Rows are one point carried round by a steady rotation, each followed by how many steps it has turned.
The counts run from 0 to 114.
7, -2, -5, -5, 21, 2, -51, 11, 6, -6, -16, 10, -26, 9, 9, -26, -36, 0, 21, -18, -4, -33, 29, 11, 11, -27, -18, 4, -24, 12, 20, 7, 20, -5, 7, 12, 13, -33, 29, -22, 19, -23
17
19, 5, -21, -15, 0, 7, -60, -17, -11, -7, 27, 8, -34, 17, -5, 20, -49, -3, 11, -5, -14, -25, 24, 31, 5, 4, 9, 17, -9, 12, 11, 12, 14, 8, -22, -6, -10, -26, 15, -16, 27, -16
105
1, -9, -3, -1, 22, -2, -40, 3, 12, 10, -1, 0, -35, -34, 0, -24, -42, 0, 29, -6, -27, -12, 30, 23, -11, -38, -31, 17, -27, 24, -4, 11, 22, 10, -3, 11, 21, -21, -2, -22, 23, 3
93
-20, -7, -32, -28, -26, -5, -55, -13, 11, -7, 5, 16, 14, 11, 4, 12, -23, 4, -7, -4, -14, -14, -7, 37, 3, -2, -11, 26, 16, 3, 30, -8, 23, -21, -18, -8, 17, -30, 22, -15, 22, -24
47
-2, -11, -12, -6, -1, 15, -47, -22, 18, -2, -8, 17, -16, -22, -8, -10, -25, 12, 40, 24, 9, -34, -6, -9, 8, -20, -36, 34, -10, -20, 8, -7, 27, -23, 4, 21, 19, -32, 23, -6, 16, -7
54
-5, -6, -6, -1, -1, -2, -39, 17, 8, 19, 15, 3, -45, -8, 2, -9, -31, 12, 2, -28, -35, -18, -9, 30, -28, -10, -20, 17, -30, 29, 7, 13, 22, 14, -14, -10, 28, -38, 13, -11, 20, 10
97
-14, 0, -22, 2, 20, 27, -54, -16, 3, -6, 4, 14, -54, 26, -7, -8, -24, 2, 14, 6, 7, -45, 3, 0, -1, 3, -18, 18, -18, 1, 20, 22, 25, -6, 2, 7, 16, -7, 23, -10, 31, -4
110
-8, -7, -3, -22, -9, 16, -35, 30, 2, 2, 3, 9, -20, 15, 4, -29, -7, 10, -1, -32, -23, -36, -6, 21, -8, -32, -11, 24, -12, 32, 29, -6, 36, -4, -3, -3, 45, -30, 11, -16, 18, 7
96
6, -8, -8, -13, 11, -15, -76, -11, 32, -6, 6, -8, 14, -28, 8, -11, -18, 18, 24, -19, 7, 4, -9, 36, -3, 3, -26, 1, -9, 2, 17, 3, 21, -8, -35, 8, 22, -23, -4, -16, 25, -19
85
8, 1, -4, -40, 20, 9, -48, -15, 0, -32, 13, 0, -18, 2, -11, -16, -42, 8, 8, 10, 10, -9, -5, 45, 7, -10, 0, 27, -12, -3, 20, 2, -7, -17, -42, -4, 23, -9, 4, -31, 19, 10
33
5, -5, -8, -9, -10, 12, -23, -1, 1, 28, 5, 13, -55, 16, -8, -10, -15, 13, 14, 8, 4, -21, 6, -17, -18, -35, -27, 40, -6, -3, 23, 10, 26, -1, 14, -2, 20, -35, 25, -18, 28, -11
57
9, -2, -12, -28, -7, 11, -58, -4, -5, -24, 17, 9, 1, 2, -9, 6, -39, 10, 24, -14, -1, -27, -3, 46, 20, 8, 4, 7, -6, 17, 20, -14, 15, -1, -43, -6, 7, -27, 18, -9, 17, -11
104
15, 5, -4, -31, -7, 0, -56, -18, 2, -16, 7, 8, 5, 16, -2, -1, -48, -3, 1, -18, 10, -3, 20, 56, 10, 9, 4, 19, -1, 15, 14, -3, 7, -5, -44, 1, 12, -16, 26, -12, 12, -19
29
13, -19, -8, -20, 24, 18, -22, -3, -7, 13, 5, 13, -38, -13, -5, -8, -33, 4, 25, 23, 22, -37, 10, 30, -3, -23, -17, 29, -28, 34, 2, -19, -2, 0, -33, 8, 28, 8, 30, -6, 18, -8
112
-7, -12, -10, -7, 14, 16, -53, 9, 16, -7, -8, 4, -7, 3, 3, -32, -29, 1, 17, -7, -22, -24, 35, 18, -2, -29, -21, 11, -18, 18, 24, 11, 45, -9, 16, 2, 23, -34, 7, -19, 21, -2
92
33, 3, -14, -24, 4, 1, -66, -9, 4, -6, 16, 6, -8, 13, 13, -10, -24, 7, 16, 1, 2, 7, 46, 15, -11, -17, 8, 10, 5, -17, 27, 9, 30, -11, -13, -2, 13, -28, -11, -19, 37, -17
87
-2, -3, -21, -43, -14, 7, -30, -2, 2, -26, 12, 4, -8, -15, -5, 3, -26, 19, 13, 13, 9, -23, -1, 20, 20, -29, -19, 26, 13, -5, 33, -16, -1, -17, -6, -10, 23, -37, 16, -28, 31, -15
51
15, -7, -4, 11, 14, -6, -49, 3, 9, 27, 0, 12, -43, 2, -1, -23, -36, -1, 4, -25, -11, -11, -3, 27, -25, -9, -20, 15, -47, 25, 1, 27, 19, 13, -28, 11, 19, -14, 36, -11, 17, 6
22
-10, -8, -30, -19, -11, -10, -45, -8, -5, 19, 1, 23, -5, 23, 6, 2, -4, -1, -13, -17, -4, -15, 18, 23, -13, -36, -25, 51, 16, 29, 17, -10, 20, -9, -8, -4, 35, -24, 15, -4, 27, -21
43
-21, -11, -5, 3, 32, 23, -50, -13, 11, -9, -6, 12, -30, -6, -10, -17, -23, -6, 29, -1, 11, -48, 2, 11, 10, -16, -40, 24, -28, 21, -3, -2, 16, 1, -2, 20, 28, -8, 39, -8, 20, -14
111
16, -21, -25, 7, -1, 0, -49, 11, 26, 48, 13, 12, -36, 9, 14, 1, -6, 5, 15, -2, -9, -4, 24, -2, -43, -27, -11, 21, -23, 11, 20, 9, 33, 16, -9, 6, 19, -20, 14, 10, 24, -18
4
3, -13, -21, -17, -20, -3, -53, -21, 3, 0, 16, 12, -3, 9, 5, 11, -7, 17, 5, 7, 7, -12, -25, 18, -6, -6, -16, 34, 19, -17, 20, -11, 20, -19, -38, -6, 32, -26, -1, 8, 26, -8
46
9, -14, -30, -4, -1, -16, -56, -34, 7, 13, 22, 19, -32, -19, 1, 17, -31, 12, 21, 19, -2, 3, 12, -2, -6, -11, -35, 33, 9, -15, -2, 6, 0, -3, -16, -4, -4, -25, -1, -15, 28, -18
49
-14, -19, -11, -9, 31, 9, -46, -25, 5, 2, -8, 17, -15, -12, -12, -25, -31, -6, 26, -2, 16, -18, 16, 20, 7, -25, -47, 33, -18, 17, -6, 3, 1, -14, -12, 19, 36, 2, 17, -13, 27, 0
36
38, 6, -11, -41, -13, -7, -36, 8, 14, 21, 6, -3, 3, -1, 11, -4, -17, 18, -8, -29, 12, 7, 11, 37, -33, -21, 0, 18, -4, 16, 20, -8, 12, 3, -46, -7, 30, -19, -7, -20, 25, -13
82
14, 2, 10, -15, -4, 24, -33, 21, -13, 1, -13, 7, -31, 29, 9, -43, -13, 20, 13, -6, 8, -36, -8, 16, -10, -33, 5, 14, -13, -9, 28, -2, 29, -6, -16, 11, 44, -28, 14, 1, 15, 7
20
14, -11, -7, -18, -21, 17, -21, 6, 17, 22, -2, 6, -16, -29, -20, 0, -28, 15, 15, -2, 4, -29, -27, 24, -14, -16, -27, 34, -25, 3, 19, -16, 15, -4, -26, 9, 33, -29, 45, -5, 5, 0
59
31, -8, -8, -12, 15, 14, -25, 3, 23, 40, -3, -1, -46, 0, -9, -17, -19, 2, 16, -7, 25, 2, 40, 2, -29, -23, -17, 26, -30, 7, 12, 19, 6, 7, -1, 6, 24, -8, 16, -27, 30, -11
75
25, 13, -17, -21, -9, -8, -54, 4, 16, 18, 19, -4, -18, 27, 9, -7, -2, 19, -11, -17, 6, 19, 4, 13, -37, -7, 4, 18, 2, -4, 29, 15, 23, 4, -22, -14, 22, -29, -16, -30, 46, -12
83
28, -5, 2, -28, 19, 6, -47, 0, 12, -10, 24, -9, -31, -26, -5, -25, -33, 27, 32, 21, -2, 0, -5, 22, -11, -18, 3, 12, -20, -18, 27, 7, 11, -9, -31, -3, 27, -25, -23, -16, 25, 15
90
28, -6, -1, -18, 2, -7, -48, -1, 15, 19, -5, -4, 14, -21, 13, -13, 0, 14, 15, -29, 26, -5, 8, 28, -22, -24, -36, 23, -4, 24, 0, -12, 21, -4, -33, 15, 45, -9, -6, -3, 20, -30
81
11, 9, -19, -16, -13, -11, -42, 2, -8, 14, 40, 3, -39, 13, -1, 10, -30, 10, -3, -36, -17, -19, 7, 25, -17, -9, -12, 23, -4, 32, 10, 5, 11, 27, -28, -19, 8, -29, 2, -23, 31, -15
101
8, 5, -18, 0, 14, 10, -61, -32, -18, -14, 21, 15, -47, 16, 0, 2, -23, -4, 24, -1, 13, -31, 29, -1, 7, 3, -22, 15, 2, 0, 0, 19, 21, 7, -3, -3, 0, -29, 0, -14, 36, -24
106
-8, -7, -45, -21, -9, -17, -55, -18, 16, 3, 10, 13, -13, -10, -1, 22, -47, -5, 0, 4, -20, -1, 13, 24, -3, -6, -22, 23, 1, 14, 18, 5, 7, -6, -16, -8, -3, -21, 16, -24, 35, -27
48
21, 2, -14, -30, 13, 22, -29, 11, 25, 17, -15, 1, -11, 5, -12, -10, -28, -1, 11, -6, 16, -12, 46, 21, -11, -29, -7, 16, -31, 18, 25, 1, 17, -4, 1, 3, 18, -7, 34, -33, 18, -16
74
21, -3, -7, -22, 15, 33, -44, 1, 28, 3, -24, 6, 2, 7, -8, -22, -14, 6, 28, 5, 34, -20, 26, 26, -1, -20, -2, 18, -17, -13, 29, -11, 29, -27, -2, 17, 31, -13, 32, -12, 8, -18
73
29, -8, -1, 21, 4, 4, -55, -13, -11, 35, 0, 19, -32, 8, 8, -27, -23, 2, 21, -16, 13, -7, -2, 16, -15, -8, -24, 27, -19, 1, -9, 10, 29, 1, -40, 20, 33, -16, 13, 19, 7, -7
23
25, -7, -19, 5, -2, -1, -45, -2, 28, 47, 0, 3, -23, 11, -2, -5, -13, -1, -4, -14, 1, 7, 20, 23, -49, -5, -6, 21, -27, 7, 17, 24, 36, 3, -17, 0, 30, -14, 17, -14, 28, 0
79
6, -11, -16, -25, 5, 20, -32, -10, -16, 10, 11, 19, -42, 34, -1, -18, -15, 1, -2, 19, 4, -23, 18, 14, -20, -40, -2, 52, -1, -3, 20, 1, 3, -19, -23, -3, 49, -1, -5, -8, 29, 10
38
